In the data rows, 50 means zero.
Each pair is two rows. How far apart are they, by a hidden measure? 0 means very close, and 40 very far. Two or three weighted sums of its numbers give each row a place; it is the straight-line distance between the places.
array([65, 42, 39, 43, 49, 30, 64, 17, 71, 48, 90, 57, 27, 79, 49, 31])
array([40, 51, 20, 56, 17, 56, 29, 48, 57, 33, 56, 36, 53, 39, 79, 21]): 12
array([37, 34, 57, 63, 53, 59, 68, 45, 42, 55, 52, 63, 59, 40, 59, 45])
array([39, 52, 26, 56, 35, 50, 26, 47, 57, 43, 49, 40, 61, 42, 76, 32]): 5
array([35, 57, 65, 65, 57, 70, 48, 76, 23, 60, 45, 52, 63, 42, 44, 46])
array([39, 46, 25, 57, 23, 51, 37, 40, 55, 42, 54, 36, 58, 40, 74, 21]): 22
array([67, 52, 51, 33, 49, 45, 63, 51, 55, 16, 74, 58, 44, 69, 33, 30])
array([39, 33, 67, 64, 46, 63, 67, 53, 36, 43, 57, 52, 61, 43, 57, 39]): 12
array([67, 76, 56, 28, 64, 49, 32, 71, 46, 49, 27, 49, 47, 50, 26, 79])
array([37, 32, 48, 67, 43, 57, 65, 37, 40, 43, 42, 45, 57, 29, 68, 59]): 33
array([38, 28, 60, 60, 52, 60, 64, 41, 44, 49, 56, 62, 58, 43, 58, 40])
array([72, 62, 59, 31, 49, 55, 51, 66, 39, 30, 55, 56, 43, 65, 33, 41]): 11
array([36, 37, 58, 67, 58, 55, 63, 48, 37, 59, 51, 60, 63, 39, 51, 42])
array([35, 33, 54, 60, 57, 54, 66, 43, 46, 61, 44, 68, 58, 35, 59, 53]): 13
array([37, 31, 62, 62, 50, 60, 71, 45, 45, 50, 56, 66, 59, 41, 54, 37])
array([40, 39, 55, 62, 36, 68, 59, 61, 31, 38, 51, 47, 54, 41, 52, 49]): 3
array([73, 67, 43, 36, 35, 37, 37, 66, 48, 19, 47, 28, 31, 65, 40, 77])
array([38, 14, 66, 59, 60, 46, 72, 35, 43, 45, 63, 75, 62, 41, 59, 31]): 14
array([62, 48, 47, 35, 61, 35, 57, 26, 63, 62, 66, 56, 40, 65, 38, 55])
array([64, 59, 43, 35, 65, 38, 46, 54, 59, 55, 56, 45, 36, 65, 37, 52]): 10
array([61, 59, 52, 32, 64, 42, 44, 62, 62, 52, 50, 53, 46, 60, 30, 49])
array([41, 43, 16, 57, 12, 54, 40, 39, 55, 31, 59, 39, 51, 41, 80, 30]): 11
array([35, 36, 63, 64, 52, 60, 64, 38, 45, 62, 36, 57, 65, 35, 54, 50])
array([35, 42, 57, 66, 62, 58, 57, 57, 38, 48, 41, 58, 60, 38, 57, 50]): 10
array([37, 43, 56, 67, 47, 68, 56, 59, 39, 50, 41, 48, 51, 34, 58, 59])
array([66, 53, 42, 43, 36, 34, 56, 41, 49, 35, 67, 35, 25, 69, 45, 50]): 18
array([34, 59, 70, 62, 49, 71, 50, 70, 32, 63, 40, 50, 64, 38, 46, 57])
array([40, 48, 63, 62, 42, 72, 52, 70, 33, 55, 46, 52, 65, 44, 49, 47]): 2
array([65, 53, 46, 39, 55, 39, 51, 38, 53, 51, 66, 42, 38, 69, 35, 42])
array([30, 36, 68, 61, 59, 60, 65, 38, 50, 71, 40, 65, 66, 29, 58, 57]): 6
array([37, 39, 66, 62, 56, 66, 66, 50, 36, 52, 51, 63, 63, 44, 54, 36])
array([43, 73, 63, 66, 39, 76, 38, 89, 30, 48, 37, 40, 61, 41, 51, 68]): 11
array([60, 63, 38, 42, 49, 31, 40, 48, 58, 70, 40, 35, 33, 55, 40, 69])
array([37, 42, 63, 64, 58, 56, 57, 53, 43, 56, 44, 65, 62, 39, 54, 47]): 5
array([60, 70, 60, 33, 63, 43, 33, 62, 56, 76, 19, 49, 47, 49, 36, 67])
array([66, 71, 56, 33, 57, 49, 36, 73, 54, 48, 36, 51, 46, 55, 32, 66]): 12
array([38, 40, 58, 64, 50, 63, 58, 53, 40, 46, 49, 48, 55, 35, 63, 56])
array([65, 59, 55, 27, 65, 47, 47, 58, 49, 46, 46, 66, 49, 59, 31, 37]): 26
array([63, 59, 51, 35, 55, 31, 44, 42, 55, 54, 56, 52, 37, 67, 33, 51])
array([62, 60, 54, 31, 62, 41, 53, 52, 59, 46, 53, 59, 43, 59, 32, 46]): 7
array([38, 36, 14, 54, 24, 39, 38, 31, 57, 40, 55, 44, 53, 42, 91, 40])
array([32, 58, 35, 56, 35, 60, 14, 56, 54, 58, 47, 34, 68, 37, 72, 25]): 7
array([70, 49, 45, 35, 48, 41, 59, 41, 56, 28, 82, 54, 35, 75, 42, 32])
array([41, 30, 53, 62, 55, 57, 63, 49, 40, 46, 55, 53, 58, 38, 64, 34]): 23
array([64, 55, 55, 35, 60, 40, 51, 43, 58, 52, 53, 58, 49, 63, 36, 41])
array([63, 57, 45, 33, 57, 38, 46, 48, 59, 60, 52, 50, 43, 65, 37, 53]): 14
array([37, 46, 65, 64, 43, 63, 51, 55, 40, 55, 50, 53, 64, 35, 55, 53])
array([70, 49, 49, 38, 50, 42, 53, 42, 49, 27, 79, 47, 34, 73, 42, 40]): 15
array([32, 23, 55, 62, 62, 52, 74, 28, 49, 50, 47, 61, 61, 38, 58, 43])
array([62, 48, 43, 41, 55, 32, 58, 33, 60, 47, 75, 54, 34, 73, 43, 35]): 23
array([63, 52, 45, 36, 64, 34, 51, 36, 60, 53, 69, 49, 42, 64, 40, 42])
array([41, 52, 31, 55, 19, 54, 38, 40, 56, 39, 65, 40, 54, 39, 65, 12]): 7
array([66, 54, 47, 37, 56, 38, 52, 50, 56, 45, 60, 51, 42, 65, 35, 47])
array([65, 53, 53, 35, 57, 34, 55, 44, 57, 43, 61, 55, 37, 70, 45, 47]): 12
array([33, 58, 23, 60, 38, 69, 0, 77, 44, 54, 19, 27, 68, 32, 75, 46])
array([35, 38, 58, 60, 52, 59, 63, 47, 40, 54, 44, 54, 65, 36, 58, 52]): 22
array([42, 24, 57, 58, 57, 51, 75, 36, 40, 51, 60, 71, 62, 50, 60, 32])
array([37, 44, 58, 63, 41, 61, 59, 59, 43, 49, 46, 52, 58, 32, 56, 60]): 8
array([40, 67, 69, 64, 52, 69, 41, 78, 27, 52, 53, 51, 62, 43, 50, 59])
array([33, 42, 24, 55, 39, 54, 23, 42, 52, 59, 32, 42, 70, 38, 78, 45]): 15
array([36, 18, 58, 65, 51, 55, 75, 35, 46, 40, 57, 71, 59, 39, 63, 29])
array([25, 28, 54, 60, 57, 49, 71, 33, 61, 77, 27, 65, 69, 23, 51, 58]): 13
array([38, 50, 61, 64, 44, 69, 57, 60, 37, 50, 44, 50, 57, 39, 58, 58])
array([32, 37, 64, 69, 51, 60, 61, 48, 46, 58, 38, 57, 61, 31, 60, 54]): 20
array([41, 33, 61, 63, 51, 62, 64, 50, 39, 40, 50, 60, 58, 41, 58, 43])
array([67, 47, 43, 42, 43, 38, 62, 35, 59, 38, 92, 53, 25, 74, 46, 38]): 33
array([65, 60, 34, 41, 53, 30, 47, 38, 62, 45, 65, 46, 31, 68, 47, 51])
array([30, 59, 58, 68, 47, 70, 51, 62, 43, 87, 28, 52, 66, 24, 50, 69]): 24
array([62, 64, 51, 32, 61, 37, 41, 57, 60, 63, 34, 49, 49, 52, 31, 63])
array([68, 56, 39, 43, 46, 38, 46, 44, 48, 32, 68, 36, 23, 69, 53, 53]): 24
array([60, 58, 50, 34, 59, 37, 52, 44, 62, 57, 43, 57, 44, 61, 32, 52])
array([36, 46, 62, 66, 53, 68, 59, 51, 43, 50, 46, 50, 61, 35, 60, 59]): 18
array([69, 58, 54, 32, 53, 51, 47, 65, 58, 23, 50, 59, 39, 65, 26, 45])
array([63, 65, 53, 38, 60, 32, 42, 45, 69, 69, 40, 45, 40, 55, 38, 70]): 15
array([35, 37, 65, 63, 57, 61, 66, 51, 40, 46, 52, 56, 54, 42, 64, 50])
array([41, 53, 64, 63, 49, 72, 47, 70, 25, 48, 44, 51, 57, 46, 52, 54]): 18
array([36, 37, 23, 57, 36, 42, 43, 35, 55, 53, 49, 45, 60, 41, 77, 30])
array([64, 52, 49, 37, 57, 43, 51, 46, 57, 56, 62, 54, 43, 65, 33, 42]): 14
array([66, 55, 45, 37, 52, 40, 53, 43, 53, 51, 56, 47, 37, 65, 38, 51])
array([36, 55, 22, 57, 22, 68, 25, 57, 55, 46, 50, 38, 66, 39, 66, 23]): 22
array([36, 48, 59, 65, 48, 65, 55, 57, 39, 55, 45, 54, 62, 36, 54, 61])
array([63, 54, 36, 36, 46, 39, 51, 35, 58, 51, 64, 52, 38, 71, 41, 47]): 12
array([63, 70, 56, 29, 67, 47, 35, 65, 55, 56, 25, 50, 50, 50, 31, 69])
array([36, 35, 58, 63, 46, 60, 56, 61, 43, 51, 48, 57, 65, 37, 57, 56]): 22
array([65, 57, 51, 36, 59, 36, 47, 50, 62, 52, 49, 53, 39, 62, 36, 57])
array([39, 36, 63, 65, 47, 55, 62, 48, 44, 43, 54, 50, 58, 38, 63, 52]): 23
array([39, 25, 61, 62, 65, 53, 74, 30, 49, 45, 56, 66, 56, 43, 57, 42])
array([67, 47, 44, 42, 47, 34, 62, 33, 60, 38, 85, 57, 29, 78, 52, 38]): 29
array([66, 64, 39, 41, 47, 37, 38, 49, 55, 39, 54, 32, 29, 62, 46, 69])
array([38, 42, 66, 63, 53, 68, 60, 67, 38, 64, 53, 66, 66, 47, 44, 40]): 33
array([69, 68, 47, 40, 46, 40, 39, 65, 42, 37, 37, 32, 34, 58, 45, 76])
array([38, 38, 18, 58, 33, 44, 29, 43, 51, 28, 50, 35, 49, 37, 90, 47]): 20
array([36, 47, 60, 64, 49, 65, 52, 62, 32, 55, 41, 46, 55, 35, 60, 68])
array([32, 56, 27, 56, 42, 64, 1, 62, 64, 54, 24, 35, 69, 35, 72, 41]): 12
array([62, 61, 42, 40, 63, 35, 47, 43, 57, 51, 62, 53, 41, 61, 37, 49])
array([34, 57, 65, 66, 47, 70, 52, 68, 38, 78, 37, 52, 63, 30, 48, 55]): 12
array([31, 57, 60, 67, 61, 70, 49, 65, 35, 75, 34, 52, 66, 34, 53, 53])
array([57, 65, 46, 40, 59, 29, 39, 32, 72, 72, 39, 41, 44, 56, 42, 75]): 26
array([64, 57, 41, 42, 47, 33, 46, 45, 48, 41, 66, 30, 34, 65, 46, 56])
array([37, 28, 60, 63, 58, 56, 69, 50, 40, 45, 56, 66, 62, 44, 54, 43]): 15
array([34, 26, 57, 65, 50, 59, 71, 35, 45, 44, 49, 56, 62, 30, 59, 49])
array([35, 62, 62, 62, 54, 59, 47, 66, 36, 69, 33, 58, 61, 34, 52, 65]): 34
array([61, 69, 56, 28, 71, 45, 39, 59, 48, 65, 35, 54, 53, 53, 30, 62])
array([37, 36, 19, 58, 27, 50, 58, 19, 65, 52, 69, 52, 53, 47, 76, 10]): 20
array([34, 56, 59, 64, 46, 72, 53, 72, 43, 68, 40, 56, 63, 36, 52, 61])
array([65, 63, 57, 33, 50, 42, 44, 65, 46, 35, 45, 57, 39, 61, 33, 54]): 25
array([35, 42, 62, 66, 51, 64, 59, 60, 38, 51, 49, 65, 65, 42, 51, 48])
array([64, 57, 44, 35, 57, 42, 50, 52, 61, 50, 52, 53, 48, 65, 38, 42]): 7
array([63, 56, 47, 35, 48, 43, 53, 44, 63, 49, 60, 54, 42, 68, 43, 52])
array([67, 49, 39, 42, 46, 27, 53, 39, 58, 36, 76, 36, 27, 72, 50, 47]): 24
array([64, 63, 46, 41, 46, 32, 45, 44, 52, 49, 48, 31, 34, 64, 43, 68])
array([64, 60, 57, 30, 67, 43, 46, 58, 60, 53, 38, 60, 51, 61, 36, 51]): 23
array([37, 52, 57, 63, 55, 70, 53, 61, 40, 65, 45, 55, 63, 34, 58, 64])
array([35, 59, 65, 67, 48, 70, 45, 70, 37, 58, 38, 47, 65, 35, 51, 58]): 20
array([66, 62, 47, 40, 53, 40, 45, 55, 59, 43, 49, 47, 36, 61, 38, 57])
array([63, 57, 44, 36, 58, 37, 47, 48, 62, 48, 56, 48, 40, 62, 39, 51]): 12
array([64, 51, 40, 41, 52, 35, 59, 32, 63, 44, 76, 51, 38, 70, 41, 34])
array([64, 69, 53, 36, 56, 41, 34, 58, 53, 52, 32, 34, 42, 55, 29, 69]): 29
array([37, 51, 63, 66, 45, 66, 52, 58, 42, 57, 43, 43, 65, 37, 56, 57])
array([64, 61, 51, 34, 59, 45, 48, 61, 57, 45, 54, 53, 43, 63, 40, 49]): 18
array([63, 63, 52, 34, 60, 46, 46, 57, 59, 50, 38, 56, 43, 57, 29, 63])
array([65, 48, 47, 39, 58, 36, 62, 34, 59, 43, 80, 60, 40, 74, 34, 29]): 20
array([63, 72, 55, 25, 61, 49, 34, 79, 50, 53, 24, 53, 52, 52, 24, 69])
array([65, 59, 51, 31, 59, 38, 51, 58, 50, 43, 48, 55, 44, 62, 32, 49]): 15
array([62, 68, 44, 32, 67, 35, 36, 55, 57, 57, 37, 50, 46, 56, 34, 64])
array([40, 56, 69, 65, 39, 70, 46, 76, 30, 59, 45, 52, 59, 40, 54, 49]): 21
array([63, 61, 45, 34, 60, 40, 52, 50, 54, 45, 48, 64, 46, 60, 34, 42])
array([34, 41, 61, 62, 46, 62, 59, 53, 39, 67, 44, 61, 68, 40, 50, 51]): 20
array([34, 51, 65, 67, 48, 70, 55, 64, 39, 66, 35, 47, 65, 30, 54, 56])
array([65, 66, 53, 31, 70, 39, 44, 57, 62, 58, 35, 58, 52, 56, 32, 55]): 15
array([64, 60, 48, 38, 49, 39, 53, 34, 61, 52, 61, 54, 35, 70, 43, 55])
array([68, 49, 46, 39, 45, 37, 62, 35, 60, 38, 78, 52, 34, 73, 43, 35]): 8
array([34, 49, 59, 69, 38, 61, 57, 58, 35, 58, 39, 48, 59, 36, 50, 61])
array([33, 55, 64, 65, 51, 70, 52, 70, 33, 67, 37, 50, 65, 33, 50, 56]): 14
array([35, 46, 63, 63, 54, 63, 58, 59, 42, 58, 43, 57, 62, 38, 53, 57])
array([66, 51, 47, 39, 52, 35, 54, 38, 59, 45, 68, 50, 40, 70, 40, 41]): 11
array([35, 28, 66, 64, 46, 60, 69, 35, 37, 36, 52, 58, 59, 36, 60, 40])
array([62, 62, 45, 37, 64, 35, 38, 48, 63, 55, 43, 46, 45, 57, 40, 61]): 21
array([34, 59, 64, 66, 53, 68, 44, 77, 34, 81, 31, 48, 67, 33, 47, 65])
array([70, 61, 54, 34, 49, 41, 51, 60, 45, 26, 53, 50, 42, 66, 38, 49]): 29
array([38, 29, 65, 62, 53, 60, 67, 46, 46, 51, 50, 67, 62, 40, 59, 39])
array([66, 53, 42, 37, 49, 40, 51, 38, 53, 35, 62, 51, 36, 70, 42, 48]): 3
array([61, 63, 59, 31, 63, 40, 42, 56, 60, 64, 43, 52, 47, 58, 32, 62])
array([60, 66, 46, 40, 59, 36, 35, 58, 59, 63, 32, 39, 44, 53, 40, 77]): 21
array([39, 34, 61, 63, 49, 63, 62, 51, 40, 46, 46, 51, 61, 41, 58, 42])
array([64, 53, 46, 41, 60, 36, 52, 43, 66, 48, 53, 44, 35, 68, 39, 61]): 5
array([58, 70, 45, 43, 56, 32, 29, 54, 59, 69, 22, 40, 36, 48, 39, 76])
array([61, 64, 47, 36, 66, 33, 38, 56, 52, 56, 39, 36, 39, 57, 42, 67]): 29
array([61, 62, 52, 36, 69, 40, 43, 54, 56, 64, 42, 51, 44, 58, 38, 55])
array([37, 34, 59, 63, 56, 59, 64, 40, 52, 63, 47, 58, 66, 36, 54, 48]): 12
array([39, 24, 59, 62, 56, 58, 71, 29, 46, 41, 61, 58, 56, 40, 73, 46])
array([32, 18, 59, 63, 61, 54, 79, 27, 55, 75, 47, 72, 60, 36, 66, 37]): 25
array([65, 49, 40, 37, 59, 31, 55, 32, 65, 43, 74, 54, 34, 73, 43, 43])
array([63, 65, 52, 35, 56, 38, 47, 55, 49, 51, 41, 54, 42, 57, 30, 53]): 30
array([36, 57, 58, 69, 46, 73, 41, 72, 31, 65, 43, 53, 62, 39, 43, 52])
array([39, 30, 56, 66, 46, 58, 69, 48, 43, 35, 55, 58, 55, 37, 57, 45]): 35
array([40, 25, 60, 63, 47, 60, 74, 45, 42, 37, 55, 64, 57, 44, 60, 40])
array([69, 62, 52, 41, 43, 36, 48, 52, 52, 33, 65, 42, 29, 67, 42, 57]): 4
array([40, 25, 56, 61, 53, 62, 71, 36, 40, 45, 51, 58, 56, 42, 62, 43])
array([44, 18, 56, 61, 32, 53, 71, 30, 34, 23, 64, 52, 50, 44, 63, 40]): 15
array([37, 31, 62, 65, 56, 57, 68, 39, 40, 51, 48, 66, 62, 42, 56, 44])
array([57, 62, 45, 36, 61, 39, 45, 41, 64, 69, 40, 48, 42, 56, 41, 69]): 15
array([38, 40, 63, 64, 44, 62, 63, 55, 34, 53, 43, 59, 62, 41, 58, 39])
array([66, 57, 45, 39, 44, 40, 50, 50, 55, 33, 66, 49, 37, 66, 39, 53]): 12
array([35, 53, 65, 67, 44, 62, 50, 72, 42, 57, 38, 49, 65, 35, 55, 61])
array([33, 25, 16, 58, 23, 24, 53, 14, 55, 45, 55, 42, 55, 41, 94, 43]): 25
array([67, 52, 53, 36, 47, 42, 49, 49, 54, 34, 67, 50, 38, 66, 39, 44])
array([58, 63, 49, 35, 63, 33, 38, 48, 58, 70, 32, 45, 38, 53, 37, 77]): 23
array([35, 57, 29, 59, 26, 61, 31, 47, 59, 55, 58, 42, 68, 40, 68, 10])
array([31, 68, 75, 65, 57, 69, 43, 77, 40, 75, 28, 49, 67, 31, 53, 72]): 9
array([62, 69, 52, 33, 63, 36, 38, 61, 63, 60, 31, 47, 43, 56, 29, 68])
array([66, 58, 47, 37, 59, 34, 41, 45, 62, 54, 51, 46, 36, 62, 37, 55]): 8
array([42, 59, 67, 65, 40, 71, 44, 77, 24, 52, 54, 44, 62, 46, 42, 58])
array([64, 47, 40, 37, 54, 34, 56, 28, 70, 53, 79, 52, 34, 70, 42, 33]): 7
array([33, 48, 60, 64, 49, 60, 58, 60, 43, 67, 41, 49, 64, 33, 54, 51])
array([64, 55, 54, 39, 59, 42, 51, 43, 64, 55, 59, 54, 39, 66, 36, 57]): 7
array([39, 23, 67, 62, 54, 55, 72, 40, 45, 38, 62, 62, 57, 48, 58, 35])
array([36, 53, 61, 64, 41, 65, 51, 62, 38, 51, 46, 50, 61, 40, 49, 54]): 24
array([64, 59, 46, 36, 48, 32, 44, 53, 56, 51, 52, 49, 44, 62, 43, 63])
array([64, 57, 43, 41, 50, 36, 49, 41, 61, 44, 61, 43, 34, 68, 41, 57]): 8
array([43, 66, 63, 65, 40, 79, 42, 85, 23, 52, 47, 43, 59, 42, 48, 54])
array([69, 50, 44, 34, 51, 41, 54, 49, 53, 31, 71, 65, 44, 70, 33, 21]): 9
array([37, 21, 53, 61, 50, 58, 76, 40, 43, 53, 56, 62, 57, 43, 57, 36])
array([63, 48, 49, 38, 61, 41, 57, 34, 62, 50, 74, 60, 42, 72, 37, 35]): 8
array([62, 62, 48, 38, 51, 37, 43, 45, 59, 53, 43, 48, 40, 62, 40, 57])
array([38, 52, 20, 55, 13, 54, 17, 54, 53, 34, 39, 33, 56, 37, 78, 37]): 11
array([36, 56, 25, 56, 37, 63, 7, 64, 51, 37, 34, 38, 63, 37, 77, 43])
array([65, 67, 46, 33, 64, 43, 32, 66, 55, 42, 36, 47, 43, 52, 32, 69]): 18
array([64, 58, 39, 40, 58, 34, 48, 46, 59, 49, 55, 49, 38, 65, 41, 53])
array([71, 54, 56, 29, 57, 48, 52, 61, 48, 33, 59, 57, 42, 69, 33, 37]): 16
array([37, 50, 57, 66, 50, 67, 54, 70, 35, 58, 39, 50, 59, 32, 53, 65])
array([39, 18, 64, 61, 55, 57, 76, 35, 50, 47, 55, 72, 61, 43, 66, 31]): 25
array([60, 52, 39, 45, 53, 28, 53, 24, 74, 59, 63, 43, 39, 67, 46, 65])
array([57, 59, 42, 42, 48, 31, 45, 34, 66, 65, 47, 43, 32, 60, 43, 64]): 16
array([67, 60, 48, 38, 47, 37, 49, 51, 56, 42, 64, 46, 32, 69, 44, 48])
array([70, 54, 42, 45, 35, 36, 57, 47, 48, 25, 75, 38, 27, 74, 51, 43]): 15
array([32, 58, 69, 65, 43, 67, 53, 69, 36, 71, 36, 49, 66, 33, 53, 63])
array([31, 17, 65, 60, 64, 43, 75, 26, 64, 64, 43, 74, 68, 37, 55, 47]): 26
array([69, 56, 52, 36, 59, 40, 56, 49, 60, 56, 58, 57, 42, 65, 39, 41])
array([34, 34, 25, 57, 35, 34, 45, 20, 61, 52, 44, 47, 61, 40, 85, 30]): 26
array([58, 71, 54, 35, 70, 42, 33, 66, 55, 61, 25, 45, 48, 49, 32, 69])
array([36, 40, 58, 67, 52, 61, 55, 59, 39, 53, 46, 55, 61, 38, 56, 47]): 15
array([36, 56, 60, 68, 45, 73, 48, 69, 30, 54, 43, 43, 60, 35, 57, 70])
array([63, 60, 53, 34, 64, 33, 47, 52, 57, 51, 50, 51, 39, 61, 37, 47]): 19
array([63, 51, 50, 35, 69, 41, 56, 50, 58, 57, 60, 54, 48, 65, 31, 42])
array([36, 67, 31, 57, 39, 75, 0, 73, 55, 51, 27, 28, 66, 33, 64, 39]): 12
array([33, 63, 27, 55, 24, 64, 15, 57, 57, 54, 47, 41, 73, 40, 65, 17])
array([42, 4, 54, 60, 51, 51, 80, 24, 49, 35, 70, 72, 58, 44, 64, 33]): 31
array([65, 56, 47, 41, 52, 33, 49, 37, 61, 51, 61, 46, 37, 66, 38, 47])
array([65, 64, 48, 32, 65, 45, 43, 62, 55, 46, 37, 44, 45, 54, 35, 53]): 8
array([67, 56, 47, 40, 52, 37, 53, 44, 56, 28, 74, 51, 30, 70, 40, 52])
array([36, 40, 69, 63, 60, 60, 64, 55, 44, 68, 45, 58, 69, 37, 50, 53]): 6
array([38, 59, 57, 65, 46, 70, 49, 69, 32, 51, 37, 50, 53, 36, 52, 59])
array([61, 71, 55, 33, 65, 41, 33, 62, 53, 72, 25, 49, 41, 50, 34, 82]): 6
array([42, 45, 21, 58, 15, 43, 37, 42, 53, 27, 62, 34, 50, 40, 79, 30])
array([68, 65, 58, 30, 52, 50, 47, 68, 45, 42, 47, 56, 43, 57, 34, 48]): 22
array([75, 60, 52, 27, 43, 53, 52, 71, 40, 10, 62, 60, 49, 70, 31, 36])
array([67, 53, 44, 40, 43, 41, 59, 41, 52, 34, 76, 54, 32, 72, 45, 41]): 5
